Rotation paths and how fast each direction turns (deg/step)
Each turn is a multiple of 5 degrees from 10 to 175, or 0.
Each row of a path follows its step; steps can be skipped.
Rotation 1:
step 0: [ -4  19   7  34   6  -6   9  16  -9  15 -30   0  -1 -19  14   5   0  24
   3  -6  16   6   4  24  15  14  16  -5 -21   0   0  26  26   9 -30  22
  41   3  -3   2  17 -14   5   0  21  31  11  -3   3  11  -9  -9   9 -14
   5  -3  21   5 -23 -13   6 -13   4]
step 2: [  0  18 -12  23  13  13 -15  25  -2  -2 -26 -14  20 -44   4  -8  22  -1
 -22 -17  -6  16   0  -5  -2   0  17  -7   8  22  16  14  -7  -4 -18  -4
  21  21   1   4 -23  -9 -15 -40  -2   7 -15  26  15 -17  -1  -8   4   3
   2 -16   2  11  -4 -19   8 -16  -4]
step 5: [-24   0   6  15 -20  -7   8  20   9  -6 -31  -7  -9 -24 -17  11  26   9
 -16  10  -4   3  10  17 -14  37  10   5  -9 -24  -2  12  11  37  -2  -9
   9  -8   1 -25  -2   6 -30 -20  -5   3  15   1  21   5  20  -2  -6   6
  -8 -14  19  -9  15  11  -2 -32   5]
step 6: [  4  14 -34  10 -15   5  -5  14 -20  -8 -42  -4  -5 -32  -3   5  -6  -4
 -15  19   2   1 -14  25  25  -1   3  -2   4   8 -24   9  16   6  -9  33
  22 -22  -5 -11   4 -15 -18 -11  10  14  -9  33   7  -3 -20 -11   4 -19
 -10   4  -9 -19 -17 -11   6  -2  10]
step 8: [-12  15 -10  12 -17  -2 -11  11  -5   3 -18 -35   1 -10  13  -2   2 -28
 -20   4  15  21  -8  25  -9 -13  22  -4   1  -5   7  29  -9  -5 -20 -27
   5  -9 -19 -10   2 -22 -15 -27  -5  12   4  21  38  -1   2  12  19  21
  -7  -3   9   9  -6  -3  19  26  -5]
step 9: [-22  -7   1  36 -21  -6  -4  38  28  -2 -27  16  22 -15   3 -12 -13   6
  -9  17   4  11  12   0   8 -11  15   7  -2  35  16  11  26  17  -2  -8
   8  17  15   3 -11   7 -21 -11  11  23  -8  24  10  10  20 -16  13 -10
  -2  11  20   4   8  -4  12 -14   1]
step 10: [ -9  24 -17   7 -18  -1  -7   0 -13  16 -16   7   5 -16 -15 -16  16 -12
 -13   8  19  -5   0  -9   0   0 -12  -6   2  16 -11  -5  13   6   8   7
 -24 -46 -14 -28  12  -5  -8 -10  -1  26  -5  26  37 -25  19 -22  19  -5
  14 -14  16  11   5  13   0  -7 -18]
step 12: [-19  23 -13  13 -30 -25  -3  21 -17 -14 -24  -2  -6   6 -12  18  12   0
  -5  31  28  31   1  22  -4   5   2  -7  -4 -15  -4  22  33  20 -19   3
 -13 -11 -19 -18  15 -17   4 -12   9   9   7  -2   1  14 -18 -16   1 -20
 -19  -8  18   5  -8 -13   5 -14   1]
step 15: [-10  14 -48  16 -11 -13 -13  32   0  -5 -31  -5  12 -12  -2 -21   1   1
  10  20  -3  13  -9 -17   9 -24  -2 -28   9   8   8  13   8   1 -12  -1
   3  -5  15  21  -7  -5 -15 -25 -20  10  -7  15  16  -8  18   4  13  10
 -18   3  10  26 -20 -15  14  18   9]
step 16: [  3   2  -5  25   1  -5 -14   2 -15   8 -11   5  23 -12  -6   9  11   5
  -9  -6  38  16  25 -12  -2   1  -6 -21 -15  32  31   2  27   5  -3  -9
  -8   1  -1  -9  19 -28   4  -2  12  20 -15  -1  21   5  17 -15  30 -11
  11 -12  43   1   7 -15   2 -13  -3]
Speeds:
[ -1  -5  -5   4  -4  -1   1  -4   1  -1  -4   4  -5   0   1   0  -1   5
   6   2  -7  -1  -4   2  -3  -6   0   1  -5   2   4   3  -4   0   5  -6
   1   7   4  -5  -1  -1   5  -6   1   3  -3  -1   5  -1   4  -5   0  -1
   3  -1  -4   5   2   7   0   7 -10]  65
[ 6 -1  2 -8 -1 -5 -7  3  4  1 -6  8 -5  0 -6 -4  3 -6  2  4  0 -1  4 -4
 -1  2 -5  4  2  1 -1 -3 -1  3  0 -5  0  0  1 -4  0 -2  7 -1 -6  2  1  2
  3  0 -3  1 -2 -3  5 -2  8 -8  2  0 -9 -5 -2]  55
[  7  -7   0  -2  -1   0   3  -6  -4   7   0  -4   1   2   3  -2  -1   0
  -1 -10   2  -1   6   4   5  -2  -5  -5   2  -1   1   3   2   2   6   3
  -1  -4  -6  -4   1   7   7   2   0   2  -1   1   1  -3   6  -1   4   2
   7   8   3  -1  -5   4   0  -5  -4]  115
[  3   0   0   6   0   3   7   0   6  -2   3  -1   1   1   3  -2   4   0
   6  -5  -3   0   5  -1  -4  -1   3   4  -1   5   7   1   1   1   2   1
   0   5  -4   3   1   5   1  -2   6   1  -1  -4   3   2  -8  -4   0 -10
   0  -8   3  -1   2  -1   3 -12   4]  155
[-3  0  2 -2 -8 -3 10  1 -1 -5  0  4 -2 -1 -1  7 -4  0  1 -8  5  0  3 -5
 -1  1 -4  1 -2  2 -6 -3 -2  1  2 -1  5 -3 -3  0  5 -5 -3 -1 -7 -4 -9  3
 -7 -1  1  0  3  0 -6 -5  1  6  3  6  0 -6 -4]  55
[ -5  -4   1   2   3  -3  -1   5  -6   7  -2   7   3  -5  -2  -3  -1  -3
  -4  -6   0  -1  -5   2  -5   0  -1   4  -1  -8  -2   2  -5   1 -10   0
   4   3  -4   3   1   6  -2  -1   1   6  -3   3  -1  -1  -4  -3  -1   0
   4  -2  -4  -8   3   7   6  -2  -1]  10
